In the rows, zero is written as 128.
Named moves (each a turn or a mirror), then the moves between two rows, first move first; the first pair answered
move D:
[159 134 167 128 138 138 139 137 126 161 136 116 143 128 127 116 120 117
 151 101 139 132 161 140 140 113 128 144 131 133  97 133] -> [161 131 165 129 135 144 135 141 118 167 134 116 136 131 131 106 130 118
 148 112 137 133 162 147 141 107 132 144 124 134  98 132]
[126  85 147 166 121 148  99 122 133 131 139 108 118 139 135 127 120 151
 146 130 131 133 157 133 137 117 158 106 129 144  84 154] -> [134  97 151 167 129 143 108 110 153 124 146 110 125 132 130 142 114 153
 148 104 131 135 154 128 138 126 148 108 133 131  82 153]
[135 123 130 112  63 145 173 135  93 112 145 117 119 176 110 110 196 104
 108 128 107  88 138 142 121  71 132 107  67 137 128  82] -> [147 153 137 118  84 124 188 102 147  96 173 134 138 157  96 141 181 102
 117  69 114  86 128 118 127  89 111 109  74 113 120  82]
move Q:
[120 132  73 124 124 100 128  97 128 125 118 111 127 147 113 153 162 118
 136 112 130 127 123 147 133 134  97 123 118 135 131 130] -> [124 144  81 130 125  98 129  90 145 121 119 116 138 139 115 162 148 117
 141  96 131 127 121 137 137 141  96 125 115 131 130 133]
[135  80 140 158 116 119 120 153  81 116 146 106 126 128 126 120 164 127
 125 169 130 124 151 151 110 133 140  97 162 151 147 118] -> [160 125 174 173 140 117 131 129 153 103 160 138 150  87 131 152 110 118
 144  98 131 125 125 106 124 147 128 102 153 109 115 143]
[113 105 115 128 121 141 111  93 122 124 151 118 117 129 122 137 139 139
 112 117 141 110 142 133 137 135 126 123 156 139 115 128] -> [117 113 123 129 126 140 112  89 135 125 157 122 122 119 122 143 128 138
 116 102 139 111 135 120 143 138 125 127 156 130 107 129]
[115 118 141 110 132 149 142 138 109 132 116 118 124 119 138 126 150 122
 105 162 120 137 133 139 119 125 117 140 117 145 151 120] -> [128 144 155 119 142 143 145 127 149 132 116 137 139 101 141 145 119 122
 112 122 117 141 125 113 124 132 109 145 112 123 131 134]
move H:
[136 153 136 129 136 138 139 110 139 124 134 138 129  74 157 126 138 157
 125 141 135 133 140 118 129 123 132 122 107 124 108 126] -> [129 142 130 136 141 134 135 104 134 122 137 134 132  71 159 123 142 162
 124 138 131 135 148 120 132 121 142 118 109 128 107 127]
[149  92 134 108  82  90 144 113 115 103 122 136 133 158 137 159 116 119
 121 114 109 114 129 103 113 182 113 109 111 154 177 142] -> [146  93 130 114  80  91 141 107 120 102 122 137 138 153 134 156 119 119
 121 112 110 113 131 104 117 182 117 111 115 154 179 142]
[123 127 115 102 115 104 136 141  92 120 133 118 100 144 114 116 171 129
 121 170 120 119 134 157 114 140 125 112 149 142 156 124] -> [133 169 148  91 127  95 154 148 122 116 136 122 107 135 107 131 156 120
 127 160 126 121 108 136 110 151 106 114 132 121 151 122]
[102 137 126 129 173 154 121 128 167 130 127 118  89 130 104 134 177 129
 122  98 113 114 146 118 125 124 111  96 114 131 150 116] -> [101 133 122 132 173 152 121 122 163 124 128 122  90 130 106 132 179 130
 124  98 109 111 153 121 130 121 112  97 119 130 147 114]
Now pairs of rows:
(two moves a pair)
[133 142 116 147 134 147 121  97 160 140  99 144 149 117  92 177 115 115
 101  98 158 141 142 129 110 126  96 134 149 114 112 145] -> [125 134 100 137 130 140 118  94 143 138 105 136 140 132  84 176 142 126
  99 107 165 142 152 146 106 125  92 131 160 123 126 127] => Q D
[125 149 150 152 126 131 107 103 133 121 140 138 157 107 123 137 104 148
  97 116  88 134 133 130 147 133 135 110 138 116 137 147] -> [128 139 153 156 121 142 102 122 122 133 130 140 154 110 126 126 103 146
  96 134  87 137 135 132 145 129 146 111 131 120 135 153] => D Q
[136 103 124 107 142 135 119 130 120 133 118 113 114 118 149  98 146 129
 141 141 115 132 121 127 119  95 129 145 152 134 130 135] -> [133 105 115 105 144 123 124 119 120 123 125 110 112 124 139 106 158 129
 141 129 121 133 125 135 121 101 123 143 158 132 136 127] => D Q
[120 143 108 128 117 107 130  84 127 117 138 126  99 120 107 147 143 134
 114 106 133 153 122 160 124 130 108 146 119 126 143 111] -> [130 158 123 133 120 115 133  86 145 120 127 137 109 102 113 153 118 125
 123  94 131 152 109 144 131 133 109 150 111 111 129 124] => D Q
[124 109 116 128 127 135 118 132 118 127 118 124 120 129 138 119 129 134
 124 140 122 129 119 129 131 126 137 128 126 141 137 125] -> [127 106 111 133 131 129 116 118 134 120 129 131 130 124 134 129 133 142
 130 119 126 130 125 127 140 129 134 124 134 135 132 127] => D H
[156 170 154 114 165 114 130 137 161 115 118 123 125 127 107 136 134 116
 138 126 129 145  96 123 119 149  93 148 113 111 121 103] -> [158 167 166 121 162 133 124 158 153 126 105 128 118 123 119 126 122 108
 139 144 121 146  95 125 120 139 104 149 105 114 116 118] => D Q
[111 127  98 100 120  91 136 122 127 127 145 108 112 142 119 131 168 138
 123 121 157 124 131 152 115 133 104 132 142 138 143  98] -> [108 112 111 105 107 113 128 152 102 146 121 110 106 152 135 107 161 132
 118 156 144 129 131 158 113 121 124 135 133 149 141 108] => Q D
[109 102 101 140 109 154 144 132 122 142 161 121 107 135 113 126 164 139
 134 153 121 112 129 144 127 114 142 100 151 137 142 113] -> [112 106 118 147 110 173 145 149 121 153 146 133 109 132 124 117 139 133
 131 166 112 117 118 135 127 107 155 105 137 133 127 129] => Q D
[113 139 123 133 133 108 127 105 121  87 140 121 134 129 112 152 151 131
 126 127 143 127 138 132  94 150 112 137 127 101 150  96] -> [127 155 142 141 143 116 131 106 145  87 141 133 145 116 116 157 123 127
 136 114 138 133 122 118 103 151 114 140 122  90 134 111] => D Q
[122 171 111 103 129 126 159 159  79 111 106  99 147 103 124 116 185 120
 130 154  98 134 120 104 146 124 105 118 104 121 152 101] -> [126 171 122 109 127 136 158 166  79 120  97 104 146  99 127 112 171 118
 129 162  91 137 109  97 149 120 117 119  96 121 146 110] => Q D
[122 131 148 134 146 150  91 102 154 125 147 150 133 126 152 138 103 132
 125 130 137 122  96 109 157 101  95 122 127 107 123 140] -> [118 122 152 138 137 166  84 119 138 135 135 148 126 129 156 123 105 129
 120 156 137 126  98 114 160  95 105 122 122 117 123 143] => D Q
[117 137 149 120  96 132 133 151  95 138 130 118 118 123 160 103 170 138
 133 156 132 119 129 137 128 173 126 135  95 119 115 135] -> [121 147 164 128 102 139 137 147 108 138 124 123 127 113 162 104 149 132
 139 144 128 127 118 128 135 174 131 136  93 112 101 145] => Q D
[103 130 144 161 134 115 146 134 160 147 144 157 131 120 134 171 116 111
 136 144 107 131 129 106 119  96 118 155 159 127 110 135] -> [104 128 145 152 125 127 145 152 140 159 133 151 121 128 137 158 116 111
 135 172 103 129 128 114 117  94 122 158 154 134 115 134] => D H
[103  67 105 129 109 115  97 158  92 135 127 134 114 140 162 133 129 132
 135 123 128 140 134 169 130 100 142 135 141 155 131 120] -> [102  75  91 121 115  91 105 137 106 119 141 134 120 143 145 154 142 138
 137  94 132 136 134 172 130 109 127 134 147 148 141 106] => D Q
[149 123 162 121 134 113 139 125 147 104 124 126 114 106 105 118 121 143
 133 161  96 128 111 113 120  99 147 126 131 105 118 163] -> [146 130 156 119 140 100 139 110 161  96 130 122 119 109  98 131 124 144
 138 142 101 130 115 111 118 102 141 121 133 101 120 155] => Q D
[117 175 137 121 128 122 167 133 181  93 133 164 146  96 151 106 129 140
 143 123 105 167 107 108 141 148  78 137 130 106 136 159] -> [110 167 109 109 130 106 163 109 166  81 143 153 144 106 136 111 156 142
 139 119 113 160 119 119 131 151  68 129 141 112 150 136] => Q D
[152 124 125 116 159 116 107  98  68 134 121 115  86 134 191  94 138 110
 140 145 164 128 134 171 140 118 122 147 151 133 139 146] -> [164 129 127 132 166 117 105  84  96 128 133 133 106 118 196 105 112 114
 149 106 166 129 134 151 151 119 127 148 157 121 121 157] => Q H
[ 87 115 102 100 133  99 130 141  96 137 111  84  89 159 115  95 165 121
 103 172 155 133 163 152 116 144 135 125 149 151 171 101] -> [ 95 140  90  98 150  66 143 104 138 117 140  98 108 148 100 133 162 125
 112 114 167 132 160 140 116 159 106 121 158 127 169  88] => D Q
[137 127 101 135 108 124 138 152  96 161 115 141  75 138 135 100 125 125
 112 151 123 113 123 145  91 133 146 153 133 115 146 138] -> [148 140 121 146 113 134 140 159 116 160 112 148  84 127 144 104  96 120
 117 140 121 116 112 129  99 135 147 154 127 106 125 148] => Q D
[141 106 137 159 143 204  98 155 128 155  65 137 102 106 142  92  96 101
 162 141 112 127 156 123 127 113 169 116 139 140 108 164] -> [122  83 100 151 129 191  96 144  93 149  72 117  88 130 128  89 142 109
 155 163 122 119 179 151 118 112 169 110 154 161 133 133] => D Q
[132 123 118 104 127 134 144 131 119 121 120  98 123 149 101  97 143 143
 128 151 133  98 128 114 105 127 131 121 112 133 130  94] -> [139 116 129 103 125 150 140 142 120 131 111 105 121 146 108  92 126 137
 125 158 127 100 125 109 109 121 139 125 106 132 127 111] => Q D
[128 168 133 125  99 111 126  93 206 144 139 147 143 108  91 132 103 142
 121 129 167 104 126  84 107 115 100 104 139  87 125 127] -> [111 156 103 114  93  98 129  88 182 131 147 130 134 123  82 136 139 148
 118 138 177 102 140 103 102 121  91  99 147 103 149 107] => Q D
[128 113 127 132 124 145 134 139 131 147 123 133 138 138 143 113 133 127
 123 155 121 118 129 137 122 114 133 123 127 133 113 138] -> [133 109 114 142 131 141 126 126 148 137 137 139 149 129 142 127 128 131
 130 120 125 118 135 130 127 121 126 121 141 123 112 138] => D H
[126 164 130 144 113 117 115 119 139 118 136 132 143 126 154 143 146 138
 145 116 143 117 107 100 136 123 119 121  97 130 108 143] -> [127 156 140 149 112 127 108 137 129 125 127 131 140 125 160 132 142 132
 143 132 136 117 105 100 134 117 125 123  93 136 104 151] => D Q
